One turning vector, and how many steps it has turned:
The counts run from 0 to 399.
[123 131 111 134 133 104  93  85 111 119  62 117 118 130 103  92 163 151
 118 116 130  97 165 132 134  99 128  96  96 157 139 152 158 123 119 123
 189 116 172  87  90 173 165 141 113 113  93 122 194 128 135 106 126 144
  80 119]  182
[147  62 128 100 106 187 118 116 135 167  93 163 132 135 112 111 117 159
 120 135 141 112 127 104 133 104 112 156 140 131 145 103 116 100 124 156
 164 138 179 127 113 119 148 133 137 185 128 131 159 145 158  98  72 147
 130 136]  322
[117 119 123 158 124 112 163 114  88 103 120 132 159 120 155 168 159 131
 122  98  96 114 123 111 145 145 107  81 114 102 122 151 187 125 144 151
 132 161 140 144  45  86 129 125 157 130 105  83 141 122 102 211 128 155
 171 134]  162
[136 114  66 140  99 108 118 138  73  68 111 166 162 123 174 129 132 119
 104 110 109 155  83 150 142 118  99 119 109 100 116 143 169 153 160 177
 141 138 142 142 117 121 154 150 105 171 164 154 135 124 128 165 126 141
 148  79]  238
[161  83 117 162 127 160 145 119 186 128 115 143  88 137 152 163 142 123
 119 137 162 135 136 106 164 107 102 147 146 123 105 134 136 119  92 134
 161 154 164 146 142 133 111 152 116 183 164 136 173 144 171 130 152 181
 154 106]  130
[141 121 102 165 104 121 162 161 141  91  78 127 149  91 153 130 123 139
 118  96 141 109 121 118  93 100 138  93 115  98 126 179 166 164 165 123
  89 131 180  99 132 103 149 139  79 141 130 161 117 153 108 162 137 156
  83 107]  297
[141  91 125 197 100 128 173 111 159  92 115 113 121 108 165 148 107 100
 112 154 130 146 162 118 124 126  82 141 119 107 136 145 171  92 146 152
 145 179 175 169 174 122 140 110 130 186 166 111 113 159 138 119 131 147
 150 127]  379
[ 93 141 124  97 109 127 128 130 116  92 114 158 124 168 145 129 145  85
 116  85 129  91 112 115 146 178 157  76 144 131 152 112 172 147 116 116
 125 127 143 132  89 109 134 156 133 138 102 125 161 105 136 201 102 167
 169 111]  159
[107 133 141 100  94 125 109  78  95  91 115 170 156  94  98  65 140  89
 105 127 130  85 171 120 155  99 103 122  99 135 148 116 123 178 135 135
  91 109 128 137 127 121 145 110 153 153 134  85 111  66 129 120 102 138
 122 148]  252
[154 129 100 111  94 155 118 143 162 107  79 145 151 129 134 110 132 169
 114 119  86  90 131  87 166 101 115 125 127 112 115 156 122 146 161 146
  47 137 137 103  83 108 139 135 100 160 144 123 127 181 127 109 147 158
  90 171]  148
[146  63 131 131  77 146 129 109 145 103 110  73  95 132 160 145 142 137
 109 164 154 151 125 130 128 116 116 131 139 137 133  99 171 100 142 123
 170 141 163  86 165 129 116 120 133 181 172 103 137 120 175  93 127 155
 131 163]  381
[144 104 111 127 106 152 148 148 144 101  99 105  98 133 138 161 109 111
 127 134 175 111  85 118  89 153 134 111 102 126 136 189 188 139  74 110
 126 108 165 125 110 113 128 149  58 172 145 139 146 162 114 141 116 180
 103 164]  301
[152  94 101 128 107 148 162 124 126 100 130 119 127  98  94 137 151 111
 106 140 147 144 167 126 107 121 133 114  93 135 122 169 135 149 138 109
 126 148 185 129  88 115 140  97 101 184 172 109  62 141 123 103 131 123
  78 197]  36
[145 125 125 152 155 138 154  90 145 117 100 129 100 169 129  72 104 136
 113 141 151  83 151  75 124 106 115  86 120 141 139 138 123 106 133 134
 178 134 189 135 162 170 128 154 112 177 131 165 157 159 149 118 122 160
 118 149]  188
[166 100 114 138  98 134 121 137 109  96 130 116 117  82 171 110 149 114
  77 117 164 132 113 127 145  98 149 143 128 127 130  89 127 165 133 130
 169 129 163 138 147 168 146 128 118 159 170 143 127  63 150 107 128 148
 135  52]  388
[131  98 104  93 130 110 129 152 156 106 113  85 185  83  72 101 172 128
 105 107 137 115 138 125 150 113 178  93 141 163 113  98 123 158 155 160
 111 122 122  96  92 100 127 120 131 143 160  94  89 131 111 127 136 140
 111 110]  215
[134 125 128  88 115 177 111  98 119  91 110 130  92 119 137  81 129 149
 127 111 144 119 118  79 113 167 182 131 112 104 107 165 157 104 103 156
 142 106 145 120 130 141 118 128  96 149 147 125 107 202 138 116  69 167
  89 145]  359
[120 116  89 187 102 120 146 138 159  92 104 121 128  50 109 134 180 118
 114  97 107 154 162 157 127 110 130  74  90 121 106 150 156 150 135 123
 114 152 134 127  78 141 152 114 126 117 139  85 140 126 119 102 135 129
  83  97]  28
[106  67 155 135 130 141 115 126 186 101 106 124 123 123 117  83 101 124
 104 137 165  96 127  92 109 137 146 128 129 147 167 136 183 102 122 154
 164 114 155 118 171 147 134 103 101 173 143 168 121 151 162 102 105 172
 105 135]  114
[155 129 123 106 104 161 136 125 132 105 138 113 136 128 170 149 126  98
 110 127 136 145 143 103 173 122 147 150 135 156 111 103 110 142 105 128
 130 161 131 155 172  98 147 136 137 210 206  92  96 118 152  90 119 133
 154 119]  134
[134 122 114 120 103 161 136 132 134 127  99 125 138 139 144 107 133 146
 121 145 100  63 124  88 173 125 133 123 137 152 121 139  96 134 159 137
  76 121 135 113  93  71 154 147 142 170 146 112 117 182 105 102 161 160
 104 185]  149
[153 116 121 127  78 188 127 129 134 108 114 124  73 115 132 131 166 119
  82 115 165 117 127 108 188 112 136 134 126 166 118  67 116 151 109 118
 136 101 144 129 117 108 130 138 178 136 189 107 138  75 162  69 126 148
 138 121]  136
[125 126 150 102 166 155 133 102 126 115 121 144 117 138  65 105 143 127
  99 123 146 104 132  83 196 120 156 104 107 161 131 105 144 129 132 110
 156 113 143 110  83  80 105 130 159 141 120 143 176 109 179 112 116 118
 114 164]  78
[123 117 150 149 129 171 159 112 135 128  77 128  81 129 119 102 144 151
 110  85 159 114 118  97 150 104 141 113 129  87 137 157 172 108 115  89
 108 121 147 138  94 137 122 107 128 119  72  96 177 147 140 152 121 171
 107 115]  11
[138 113  95 136  63 151 117 112 114  94  87 118 113 147 171 133 159 164
 133 113  91 111 148 116 103 147 122  91 152  82 119 122 162 114 177 148
 142 137 156  82  77 121 148 151 152 118 113 104 167 158 134 150  93 160
 127 123]  165
[113 122 181 121 181 146 138  70 124 103 107 132 127 110  85  80 170 104
  95 110 149  79 156  99 204 112 126  92 129 164 134 102 114 122 124 127
 127 113 127 140 106 145  91 107 162 118 122 109 135  89 143 162 144 174
 123 127]  4
[140 118 148 132 105 116 132 117 131 132 139 132 173 109 131 162 119  82
 137 173 105  88 138 131 145 125  97 108 115 178 117 111 133 128 107 146
 131 132 115 114 128  79 127 168 160 200 174  73 140 104 130 113 131 165
 166 163]  58
[170 134 133 165 113 156 169 130 107 128  78  65  63  93 125 127 146 149
 143 117 170 125  91 106 135 102 146 115 125  98  86 118 133  92 115 146
 157 111 152 123 122 117 121 161 149 131 144  91 168 141  78 124 137 171
 132 104]  203
[132  96 140 135 115 172 139 132 133 122 134 138  87  94 134 139 164 119
  81 128 140 111 113 127 213 117 122 125 112 177 132  75  89 130 100 106
 166 125 137 153 114 111 125 129 186 150 170 139 132  88 145 100 150 164
 140  98]  137
[131 116 131 154  91 157 148 125 114  98 109  63  78 126 125  90 168 123
 121  85 128 149 131 149 138  93 185  82 148  86  93 128 130 104 125 136
 151 147 128 149  93 142 155 142 139 118 112  71 182 123  97 102 140 132
 130  94]  277
[103 162 109 128 148 115 124 117  68  82  93  91 137 163 146  76 153 128
 113  84 133 106 111 114 182 126 181  95 146 151 108 123 159 140 188 133
 142 127 136 109 117  98 147 176 145 122 129 131 167 143 134 145 138 108
 128 108]  83
[133 109 110 123 113 106 105 101 111 103  88 130 137 123 106  68 160 158
 110  99 143 108 131 133 104  83 148  97 105 128 142 151 148 137 128 142
 178 127 179  91  98 175 158 153  84 139 101 135 179 134 143 111 114 149
  94  94]  181
[ 95 152 115 121 117 154 145  98 134  82 118 115  80 168 150 115 131 110
 135 123 114 145 123 120 155 166 121  69 100 142 118 147 149  61  82 136
 151 130 129 145 146 111 116 182 127 145 133 119 162 203 119 147  97 145
 149 163]  92
[135 136 161 157 147 129 140 144 158  70 161 112 132  83 137 160 143  76
 106 117 105 151 147  85 149 164 150  73 109 138 106 117 172 114 159 126
 135 164 110 132 119 101 103 119 160 138 166 117 116 124 158 120 149 151
 121 112]  21
[111 146 140 123 133 113 149  97  85 130  75 154 167 134 156  96 107 112
 118 107 136  90 146 100 148  87 120 158 130 114 127 195 166 122 121 134
 108 165 134 148 130 114 157 111 101 142  86  57 142 146 142 162  96 169
 122 107]  259
[ 98  90  85 125 140 169 178 122 137 110  78 112 105 170 159 139 122 144
 124 126 143 111 113 109 135 180 160 155 149 158 151 130 161 110 137 127
 152 128 170 148 116  95 150 133 117 175 144 119 110 206 125 143 108 150
 154 146]  225
[151 125 122 104 124 157 145 114 131 127  94 143 154 143 108 111 128 159
 123 123 100 115 177  73 176 107 128 130 143 158 119 115 112 115 175 148
 119 149 143 119 111  83 133 137 164 159 149  84 139 185 161 102  95 112
 125 180]  74
[102 118 131 117 133 102 155 128 110 106 123 128 156  94 139 172 136 101
 108 123 158  92 135 123 162 148 159 116  84 205 155 123 152 178  96  76
 165 142 179 118 129 107 143 122 113 157 143 117  97  85 128 149 145 163
 117 150]  42
[172 106  83 116  94 142 142 108 114 146  88 157 173 103  93 159 134 131
 155 127 138 131 140 136 110  86 108 168 130 114 115 163 147 157  97 138
 127 137 171 133  81 116 167 132 105 169 141  51 143 136 125 126  71 150
 132 115]  318
[117 105 135 125  67 134 117 173 159  70 136 105 134  83 163  95 158  95
  91  92  97 158 126 129 137 126 173  50 139 114 125 107 163 122 166 133
 126 167 110  99 147 128 149 132 149 152 158 118 127 110 136 103 115 143
 110  95]  23
[170 140 115 188 158 143 146  72 119  98 101  97 102 176 111  96 123 129
 134 153 160  95 169  95 123 112  91  86 131 125 129 154 141  98 170 130
 168 125 192 146 145 146 142 150 118 176 142 134 137 152 127 113 136 135
 110 165]  187
[124 165 153 153 127  98 119 126 149  90 111  96 149 104 142 128 177  77
 115  88  95 124 155 119 177 111 150  64 130 149  91 124 152 125 142 133
 134 165  95 104 126 118 119 153 170 115 128  72 155 118 140 138 153 153
 127  73]  274
[169 127 104 155 133 126 143  76  93  98 100  81 117 153 107  80 121 127
 139 147 157 114 179 100 121  82 100 100 114 121 119 177 152 129 160 128
 146 137 174 131 123 153 151 132 107 177 123  89 142 139 108  97 134 112
  90 181]  186
